[[156 119 127 137 121 124 136 138 132 133 123 129 129 131 122]
 [157 119 127 137 121 124 136 138 132 133 123 129 129 131 122]
 [157 119 127 137 121 124 136 138 132 133 123 129 130 131 122]
 [156 119 127 137 121 124 136 138 132 133 123 129 129 131 122]
 [156 119 127 137 121 124 136 138 132 133 123 129 129 131 122]
 [156 119 127 137 121 124 136 138 132 133 123 129 129 131 122]]
|
[[156 157 157 156 156 156]
 [119 119 119 119 119 119]
 [127 127 127 127 127 127]
 [137 137 137 137 137 137]
 [121 121 121 121 121 121]
 [124 124 124 124 124 124]
 [136 136 136 136 136 136]
 [138 138 138 138 138 138]
 [132 132 132 132 132 132]
 [133 133 133 133 133 133]
 [123 123 123 123 123 123]
 [129 129 129 129 129 129]
 [129 129 130 129 129 129]
 [131 131 131 131 131 131]
 [122 122 122 122 122 122]]

[[131 150]
 [132 149]
 [131 149]
 [141 150]
 [154 149]
 [154 157]
 [103 112]
 [123 138]
 [125 107]
 [104 109]
 [121 106]
 [119 103]]
|
[[131 132 131 141 154 154 103 123 125 104 121 119]
 [150 149 149 150 149 157 112 138 107 109 106 103]]

[[151 141 127 132 132 136 108 131 110 107]
 [151 142 129 134 132 135 108 129 109 106]
 [142 145 137 141 121 126 118 122 113 110]
 [125 136 148 144 106 109 136 107 125 128]
 [134 143 147 148 113 117 127 112 117 119]
 [131 120 107 112 151 147 120 149 131 128]
 [148 138 124 130 135 139 108 134 114 111]
 [105 115 128 123 124 120 149 125 146 150]
 [131 120 107 112 149 147 120 150 132 128]]
|
[[151 151 142 125 134 131 148 105 131]
 [141 142 145 136 143 120 138 115 120]
 [127 129 137 148 147 107 124 128 107]
 [132 134 141 144 148 112 130 123 112]
 [132 132 121 106 113 151 135 124 149]
 [136 135 126 109 117 147 139 120 147]
 [108 108 118 136 127 120 108 149 120]
 [131 129 122 107 112 149 134 125 150]
 [110 109 113 125 117 131 114 146 132]
 [107 106 110 128 119 128 111 150 128]]

[[115 105]
 [125 123]
 [150 138]
 [145 120]
 [137 111]
 [132 121]
 [147 135]
 [145 127]]
|
[[115 125 150 145 137 132 147 145]
 [105 123 138 120 111 121 135 127]]

[[109 121 134]
 [125 128 137]
 [132 103 116]]
|
[[109 125 132]
 [121 128 103]
 [134 137 116]]

[[150 106 150 106 105 119 150 107 132 150 150 121 150 150 122]
 [107 149 150 150 150 149 105 151 107 147 140 149 107 106 148]
 [143 108 149 112 146 149 108 147 105 150 151 148 137 123 150]
 [106 148 106 150 107 106 149 118 150 105 106 107 106 114 105]
 [106 150 146 150 150 149 106 149 106 147 148 148 106 107 150]]
|
[[150 107 143 106 106]
 [106 149 108 148 150]
 [150 150 149 106 146]
 [106 150 112 150 150]
 [105 150 146 107 150]
 [119 149 149 106 149]
 [150 105 108 149 106]
 [107 151 147 118 149]
 [132 107 105 150 106]
 [150 147 150 105 147]
 [150 140 151 106 148]
 [121 149 148 107 148]
 [150 107 137 106 106]
 [150 106 123 114 107]
 [122 148 150 105 150]]

[[134 136 132 132 120 113 116 120 124]
 [129 121 140 123 115 118 124 124 136]
 [129 115 122 124 125 136 126 118 124]
 [131 134 116 134 134 133 123 126 117]
 [144 126 119 124 123 126 109 145 127]
 [121 138 124 141 129 131 123 121 112]
 [134 106 141 107 118 121 135 129 151]
 [134 133 116 132 135 130 122 123 118]
 [125 128 136 131 117 123 121 126 127]
 [122 128 135 129 126 126 133 126 131]]
|
[[134 129 129 131 144 121 134 134 125 122]
 [136 121 115 134 126 138 106 133 128 128]
 [132 140 122 116 119 124 141 116 136 135]
 [132 123 124 134 124 141 107 132 131 129]
 [120 115 125 134 123 129 118 135 117 126]
 [113 118 136 133 126 131 121 130 123 126]
 [116 124 126 123 109 123 135 122 121 133]
 [120 124 118 126 145 121 129 123 126 126]
 [124 136 124 117 127 112 151 118 127 131]]

[[135 148 129]
 [136 147 128]
 [129 132 151]
 [138 146 128]
 [128 130 153]
 [130 135 147]
 [136 147 129]
 [136 148 128]
 [128 129 155]
 [139 145 128]]
|
[[135 136 129 138 128 130 136 136 128 139]
 [148 147 132 146 130 135 147 148 129 145]
 [129 128 151 128 153 147 129 128 155 128]]

[[142 136 115 145 138 139]
 [126 138 155 124 138 134]
 [155 127 138 151 119 129]
 [124 142 126 128 149 143]]
|
[[142 126 155 124]
 [136 138 127 142]
 [115 155 138 126]
 [145 124 151 128]
 [138 138 119 149]
 [139 134 129 143]]
---
[[127 127 129 127 127 127 127 128 129 128 127 127 127 129 130 128]
 [118 151 114 152 117 157 155 102 134 105 124 121 155 138 135 148]
 [107 112 150 113 107 126 118 139 153 142 102 104 118 150 153 112]]
|
[[118 151 114 152 117 157 155 102 134 105 124 121 155 138 135 148]
 [127 127 129 127 127 127 127 128 129 128 127 127 127 129 130 128]
 [107 112 150 113 107 126 118 139 153 142 102 104 118 150 153 112]]

[[138 105 136 135 143 122]
 [146 118 147 109 138 140]]
|
[[146 118 147 109 138 140]
 [138 105 136 135 143 122]]

[[135 126 109 128 116 119 147 122 132 135 122]
 [124 129 104 131 126 138 119 125 137 113 139]
 [134 111 102 131 118 129 129 126 137 122 145]
 [127 124 105 134 115 121 133 132 120 132 139]
 [134 146 115 144 129 129 134 129 124 129 125]]
|
[[134 146 115 144 129 129 134 129 124 129 125]
 [124 129 104 131 126 138 119 125 137 113 139]
 [135 126 109 128 116 119 147 122 132 135 122]
 [127 124 105 134 115 121 133 132 120 132 139]
 [134 111 102 131 118 129 129 126 137 122 145]]

[[113 113 113]
 [119 115 119]
 [132 130 132]
 [114 117 114]
 [116 120 116]
 [ 99 110  99]
 [122 122 122]
 [143 123 143]]
|
[[132 130 132]
 [143 123 143]
 [122 122 122]
 [116 120 116]
 [114 117 114]
 [119 115 119]
 [113 113 113]
 [ 99 110  99]]

[[134 122 103 106 151 154 140 151 151 143 151 151 106]
 [103 154 102 154 110 109 105 153 152 104 154 153 153]]
|
[[103 154 102 154 110 109 105 153 152 104 154 153 153]
 [134 122 103 106 151 154 140 151 151 143 151 151 106]]

[[143 111 113]
 [133 107 114]
 [140 109 113]
 [130 106 115]
 [148 116 114]
 [137 108 113]
 [152 123 116]
 [151 119 115]
 [146 114 113]]
|
[[152 123 116]
 [151 119 115]
 [148 116 114]
 [146 114 113]
 [143 111 113]
 [140 109 113]
 [137 108 113]
 [133 107 114]
 [130 106 115]]
---
[[115 132 148 140]
 [108 133 145 145]
 [113 131 151 139]
 [110 132 140 139]]
|
[[108 133 145]
 [113 131 151]]

[[117 156 146]
 [106 157 138]
 [101 156 151]]
|
[[106 157 138]
 [101 156 151]]

[[140 128 102 128]
 [129 135 115 125]
 [121 123 122 129]]
|
[[129 135 115]
 [121 123 122]]

[[143 118 129 113]
 [144 141 118 119]
 [106 137 128 120]]
|
[[144 141 118]
 [106 137 128]]

[[103 142 124]
 [102 142 124]
 [103 142 124]
 [101 139 124]
 [102 142 124]]
|
[[102 142 124]
 [103 142 124]]

[[131 155 131]
 [105 123 115]
 [103 124 115]
 [120 139 127]]
|
[[105 123 115]
 [103 124 115]]
---
[[125 128 116 123 128]
 [113 140 118 129 115]
 [100 143 136 136 117]]
|
[[125 128]
 [113 140]
 [100 143]]

[[102 132 142 125]
 [102 132 142 125]
 [101 129 145 125]]
|
[[102 132]
 [102 132]
 [101 129]]

[[150 110 103]
 [154 114 129]
 [140 134 126]
 [125 129 137]
 [105 136 127]]
|
[[150 110]
 [154 114]
 [140 134]]

[[133 110]
 [143 126]
 [116 134]
 [144 137]
 [129  98]]
|
[[133 110]
 [143 126]
 [116 134]]

[[134 148 149]
 [108 127 108]
 [149 106 145]
 [112 149 115]
 [148 106 150]]
|
[[134 148]
 [108 127]
 [149 106]]

[[156 157 154]
 [132 120 128]
 [154 154 153]]
|
[[156 157]
 [132 120]
 [154 154]]
